rotation ticks, each row followed by its count of ticks:
The counts run from 0 to 471.
[151 104 168  83 169 158  86 115 119 129 131 121 134  88 145 117 116 160
 132 111 140 131 156  95 102 157 122 140 144 128  94 128  95 102 105 121
 105 111 164 135 123 118 171 124 159 103 127 113 137 103  79 108 148 156
 109 169  93  84 134 105  85 108 119 154 120  85 144  98 143 133 146 137
  50 177 145 125 120] | 360
[150 181 132 119 124 172 174 145 156 152 153 155 143 100 140 140 155 119
 164 140  97  75 181 107 145 139 152 116  98 111 140 117 139 122 145 111
 131 124 133 134 172 159 128 127 137 133 113 124 123 147 114 136 175 136
 114 103 133 134 120  95 194 105 105  81 128 134 105 113 165 101 123  57
  90 106 166 107 123] | 351
[116 149 157 125 151 172 118 127 142 142 124 133 105  78 166 142 108 175
 119 116 144 145 172  95 180 105 146 149 140  97 132  98 140 113 124 113
 110 135 154 138 132  97  76 117 157 115 159 150 115  81 107 144 147 168
 104 185 147 155 114 120 133 101  89  97 147  68 122 130 172 133 148 103
 107 165 145 146 134] | 355
[132 134  95 128 148 131 149 167 137 142 112 110 109 138 134 109 186 147
 115 163 127 155 134 122 181 134 103 163 101  92 143  93 165 139  74 123
 154  79 139 116 173  77  89 147 139 128 187 141 123 103 141 141 127 146
 109 128 146 139  99 127 180 106 124  90  91  95 149 149 155 136 131 111
 141 181 129 121 152] | 33
[ 94 109 103 114 139 115 182 169 139 100 103 147 138 132 138 100 159 106
 125 162  84 142 153 106 161 131 137 125  83 101 137  99 134  94 150 188
 135  78 116 138 190 113  76 130  86 151 125 127 104 140 169 144 111 164
 114 102 146 151 137 119 126 128 153  90 141 115 134 121 113 159 116  75
 102 137 148  96 122] | 27
[135 151 125 126 146 102 126 198 134 124 122 116 137 134  96 108 208  85
 122  97 105 137 152 136 133 127 162 188 102  91  98 124 104  79 118 159
 160  98 133 148 113 120  60 134 124 166 151 125 177 156 136 120  97 154
  98 107  96 161 119 114 124 108 126 135 121 110 131 141 124 147 151 140
 102 125 155 141 121] | 181
[102  85 160 101 165 151 123 107  98 157 169 145 133 108 131 122 120 186
 126 119 114 141 154 125 126 142  88 135 128 147 141 122 126 149 101 154
 149  93 145  69 165 137 195 129 147 110 113 106 114  96 139 106 163 142
 103 166 113 119 148 101 119 150 146 134  98 108  92 127 132 151 114 120
  50 154 128  82 139] | 306
[151 111 145 140 148 158  96 105 139 114 138 107  84  91 163 167 150 162
 143 109 160 177 128 128 125 129 140 156 157 112 129 107  91 119  95 139
 111 104 149 138 117  97 158 126 163 108 186  99 171 107 100 155 150 139
 106 162 123 146 110 131  98  93 131 130  95  76 111 122 124  93 164 181
  82 158 145 140 158] | 225
[143 149 118 133  69  99 129 171 169 104 124 162 139  81 132 126 117  95
 153 199 132 135 152 119 151 124 158 138 127  78 137  99 113 119 122 107
 107 164 105 114 144  80 149 163 114 136 131 121 161 115 100 139 160 169
 105 142 163 131 116  68 165  89 116  91 103 104 146 129 143 110 123 129
 111 149 163 154 113] | 271
[158 141 151 160  95 122 155 134 198 101 101 180  92 106 154 146 145 108
 164 157 113 108 144 143 135 111 135 121 110  92 149 129 120 129 194 101
 149 124  89 155 162 129 123 119 109 138 121 100 149 156 121 147  92 162
 147  90 157 151 135  88 163  95 119  92 116 193 131 105 142  92 109 148
 112 121 153 134 104] | 425
[122  91 167 148 163 144 165 111 189 101 112 162  77 113 177 134 100 165
 128 125 127 144 153 130 180 103 106 134 108  78 166 100 139 142 164 110
 140 112 122 132 173 141  78  99 139 155 151 123  89 120 160 171  84 181
 117 131 179 138 147  97 152 133 112  81 145 146 102 122 161 132  84 132
 131 143 107 128 112] | 294
[139 119 176 125 121 124  64 116 119  96  97 128 144  73 142  97 115  84
 111 103 141 148 130 127 142 124 144 160 148 103 131 140 132 116 126 130
 133 171 142 135  86  71  78 117 144 145 124 128 151  65 108 121 118 164
 120 178 115 154 128 113 115  97  98 138 115 132 171 110 137 143 161 166
 128 190 113 156  99] | 416
[102 123 124  95 155  97 143 163  91 109 132 134 107 109 139 108 136 147
 163 115 124 126 149 158 133 139 124 105 103 113 138 150 157 112 149 152
 181 121 130  89 177 133  94 159 103 119 103 100 139 146 161 119 118 154
 143  88 104 186 140 121 117 156 160 148 107 133 117 144 164 141 171 120
  85 151 178  58 107] | 21
[109 122 110 139 106 112 143 150 101 156 145 142 146 148 119 113 120 131
 112 157 124 159 171 110 142 118 126 165 102 146 144 115 105 126  67 173
 130  85 120  81 149  98 157 153  88 107 137 121 159 101 140 128 157 167
 107 143 122 152 160 107 122 149 167 104 111  94 129 124 130 158 113  95
  61 170 182  72 127] | 173
[154 154 177 145 103 147 153 142 165 151 106 160 126 162  92 116 159  63
 142  94 122 140 159 107  84  95 170 154 103 111 108 149 116  97 119 149
 171  84 122 148 106 128  95 101 104 160 106 131 133 115 136 137  92 151
 124 113 115 179 141 161 107 110 114 125 135 152 152  88 138 139 119 119
  75 106 110  96 102] | 334
[139 134 133 161 102 126 172 134 145 159 119 147 112 145 121 121 145 164
 133 119  99 158 141 154 102 124 140 106 108 133 141 144 135 178 117 124
 186  66  72 119 121 110 147 124 108 119 116 108 144  85 176  96 124 127
 120 124 150 224 100 137 134 113 150  96 113 146 142 124 114 126 142 132
  95 160 144  85 151] | 249
[113 118 158 124 141 109 122 131 157 130 129 145 127 114 123  79 168  72
 117 106 100 133 161 149 127 100 132 161  84 138 146 127 123 136 127 139
 166 121 170 110 186 177  96 107 121 160 172  86  80 144 154 123  84 174
 124  91 108 157 137 112 166 137 146 130 112 174 109 140 154 188  91 142
 133 123 103 107 124] | 105
[137 109 111 130 135 138 167 122  97 120 110 133 107 126 160 148 106 143
 147 139 144 188 140 101 145 134 118 105 109  99 151 116 153 126  98 147
 119  83 125 109 159  66 106 141 108 101 134 131 146  90 152 172 162 157
 144 117 150 168 112 167 114 116 152 124 126  75 142 106 141 114 162  98
  95 175 157  70 146] | 302
[200  85 170 122 153 127 115 120 142 104 100 115 143 122 117  68 110 108
 130 112 129 159  92 126  94 180 132 132 107  86  99 179 147 132 104  98
 147 135 133 161  95 102 104 109 151 167  97 108 129 104 122 113  98 143
 122 140 101  96  98 115 124  99  84 145 126 142 184 112 118 117 132 165
 121 182  90 135 110] | 54
[155 106 172 112 129 126 100 117 141  75 115 140  92  88 151 121 142 106
 180 141 166 145 116 124  93 129 115 123 140  89 126 144 117 108 153  98
 137 121 128 143 126  82 160 133 130 122 106  90 132 146  92 136 120 163
 165 119 110 108 131 127 104  86 110 170 100 153 167 113 153  95 176 190
  85 161 109 123  94] | 285
[134 163 122 145 122 150 181 151 148 149 134 174 164  82 147 122 117 138
 139 150  79  90 181 110 149 127 158 114 104 122 166 119 146 124 147 127
 122 138 121 131 168 153 102 131 136 131 102 136 113 122 131 140 162 156
 112 120 149 162 131  82 184 125 106  74 150 129 111 110 155 132 104  44
  86 129 170 108 121] | 350
[156 108 120 143 140  82 122 132 136 137 145 126 139 108 116 110 107 161
 116 104  99 180 133 182  82 151 159 134 133 140 129 144 106 160  83 130
 124 142 158  81 135 129 156 158 160 127 157  64 170 132 134 115 155 146
  96 139 116 166  97 101 139 118 143 148  98  97 101 154 116 123 127 170
  83 149 163 126 153] | 458
[128 105 138 149 123 100 145 141 107 101 115 169 125 119 132 135 133 114
 112 114 100 149 174 162 151 109  98 183 111 120 172 128  92 102 148 189
 152 116 112  94 150 122 110 133  96 157 136 109 166 137 166 160  90 182
 131 117 105 136 175  92 128 129 140 113 113 153  95 105 126 142  79 155
 106 157 129 106  80] | 234
[137  96  96 112 171 118 183 164 120  99 108 131 152 139 150 116 179 121
 125 134  71 152 152 103 163 153 126 138  92 102 135 104 118  89 117 183
 100  68 138 135 174 118  82 130 111 135 150 120 144 157 154 176 129 160
 114  95 124 114 117 116 141 119 139 106 133  93 131 112  94 136 109  78
 105 145 153 113 125] | 449
[131 143 146 113 163 126  89 116 113 142 135 120  92 134 151 128 107 155
 102 115 152 174 159 130 157 132 107 166 123 133 136 111 121 169  95 121
 149 141 174  65 154  89 131 158 119 123 179  99 172  91 138 121 132 164
 127 159  97 123 131 109 124 105 146 126  86  97 114 129 164 128 153 182
 121 198 131 109 117] | 93
[158 179 159 111 107 158 154 149 149 171 148 150 161 163  68 141 151 104
 140 160 115 119 184  99 129 148 133 166 117  68 100 115  96 136 101 115
 172 101 104 117 129 106 176 138  95 155 116 157 154 122 114 114 156 119
  97 154 118  87 114 115 120  86  85  86 108 105 114 105 121  92 112 125
  77 118 119 150 106] | 407
[142 140 131 139 148 150 159 105 138 116 104 144 122 128 173 146 121 138
  93 134  90 150 176 113 204 129 120 167 101 121 150  81 114 139 103 154
 109 128 127 116 158  91  97 125 111 142 177 130 169 100 157 160 133 168
 112 151 135 111 126 117 133 105 133  60 131  90 109  99 106 126  92  98
 128 164 135 138 137] | 87
[137 127 142 122  99  82 167 153 135 128 116 145 135 173  82 133  97 121
 118 131 122 185 153 134 106 131 135 155 128  63 113 122 102 142 113 140
 165 103  94  87 116  59 147 164  70 157 107 116 180 134 159 131 112 155
 111 151 126 134 116 142  84  79 128 122 118  96 127 125 107  96 129 170
  82 126 118 123  84] | 462
[145 136 146 109 156 116 155 128 120 145 143 142  94 141 117 131 108 182
 150  82 124 152 127 168  86 147 117  90 124  99 114 150 139 176 133 117
 204  95 121  81 137 123 146 140 122 135  95  88 150 134 171 100 132 122
 136 110 110 171 104 146 121 111 129 147 100 129 103 149 140 108 170 155
  83 140 127  82 108] | 383
[156 128  96 149 140 110 142 144 124 142 114 105 106 159 132 133 164 177
 119 147 132 181 124 134 169 134 101 162 112  99 153 123 127 151  78 119
 139  80 132 111 151  75 112 163 127 120 186 120 186 127 144 163 125 160
 109 122 138 132 107 106 163  99 128 102  97  92 140 138 135 106 129 154
 126 188 136 118 137] | 455
[130  98 159 108 182 114 111 124 132 122 133 145 139 102 133 127 120 169
 115  99 105 113 152 150 136 143 103 168 140 125 137 137  96 113 160 130
 142 141 139 100 163 170 133 136 151 141 135  90 141 159 116 122 101 168
 106 133  91  70 170  50 136 141 121 140 128 148  90 131 147 143  90 169
  92 153 134 141  83] | 367
[134  95 166  97 149 129 115  98 121  90 129 145 126  95 139 145 127 141
 139 118 100 165 127 152 104 149  90 141 157 114 124 108  92 138 147 155
 143  96 102 104 140 101 198 134 112 134 109  87 168 132 125 114 124 141
 139 152  97  97 123 121  86  87 138 137  99 133 124 101  87  99 131 177
  83 141 118 130  97] | 231
[135 116 161 157 137 143 107 148 168 128 104 128 106 101 139  87 164 120
 157 132 157 140 105 126 108 126 143 123 106 110 124 155 149  96 141 112
 160  83 106 180 112 117  81 101 151 125 113 120 102  94 111 108  79 152
 122 130 135 199 127 111 117 141 122 118 114 160 183 130 141 145 159 163
  99 178 151 118 141] | 341
[107 170 128 149  82 133 175 186 155 191 141 149 123 141  88 127 154 141
 160 162 150 133 175 118 129  95 149 142 112  97 145 126 127 127 106 124
 172  73  99 112 156 117 144 149 125 124 116 144 116 131 128 140 151 148
  99 132 153 179 148 116 160 125 123 103 123 123 124 144 180 131 121 105
  67 128 148  92 116] | 119
[131 151 166 105 108 148  90 124 135 129 128 138  95  98 136 102 206  68
 176 159 178 117 118 110 138 108 104 140 116  95 145 133 172 129 139  93
 194 109 135 154 140  85 123 114 127 144 126 124 107 106 111 129 113 135
 152 111 120 154 130 138 152 108 109 136  85 175 172 112 174 139 166 149
 123 164  90 116 114] | 339
[130 111 125 111 129 121 103 140 116 132 167 111 144 105 123  87 168 101
 150 190 143 134 109 136 159 174  88 139 114 102 139 129 164 162  73  97
 178 133 139  93 172 110 151 153 145 142 145 126 105 115 103  98 171 109
 102 135 117 126  98  74 180 146 133 108  73 114 142 164 142 141 130 126
 139 164 132 134 167] | 399
[131  96 143 134 123 105 117 126 187 104 108 124 111  82 165  76 137 100
 130 145 105 168 102 134 108 128 146 109 104 122 123 113 148 158  93  99
 137 121 148 136 148  99 114 105 146 149 146 106  71  91 125 111 103 162
 110 134 162 199  72 140 143 103 141 122 115 133 166 157 125 147 144 161
 154 154 100 140 174] | 110
[168 126 177 146 148 136 167 122 169 147 129 163 130 120 127 113  60 155
 140 110 121 102 144 154 120 156 118  98 118  99 127 171 147 178 147  71
 174 149 110 115 130 156 118 120 153 155  81 117 105 105 146 105 119 141
 109 153 134 140 117  84 164 126  78 102 128 161 101 130 152 106  98 147
 103 149 111 126  96] | 61
[126 118 161 106 148 162 100  72 142 142 136 143  63 107 153 141 155 175
 142 108 140 140 130 137  98 105 107 107 135 143 131 103 119 168 138 113
 170  59 122 127 142 102 173 111 121 103 134  84 133 111 127 110 107 156
 146 140 129 164 102 172 111  97 141 139  97 157 134 116 139 113 162 167
  91 161 108  91 128] | 17
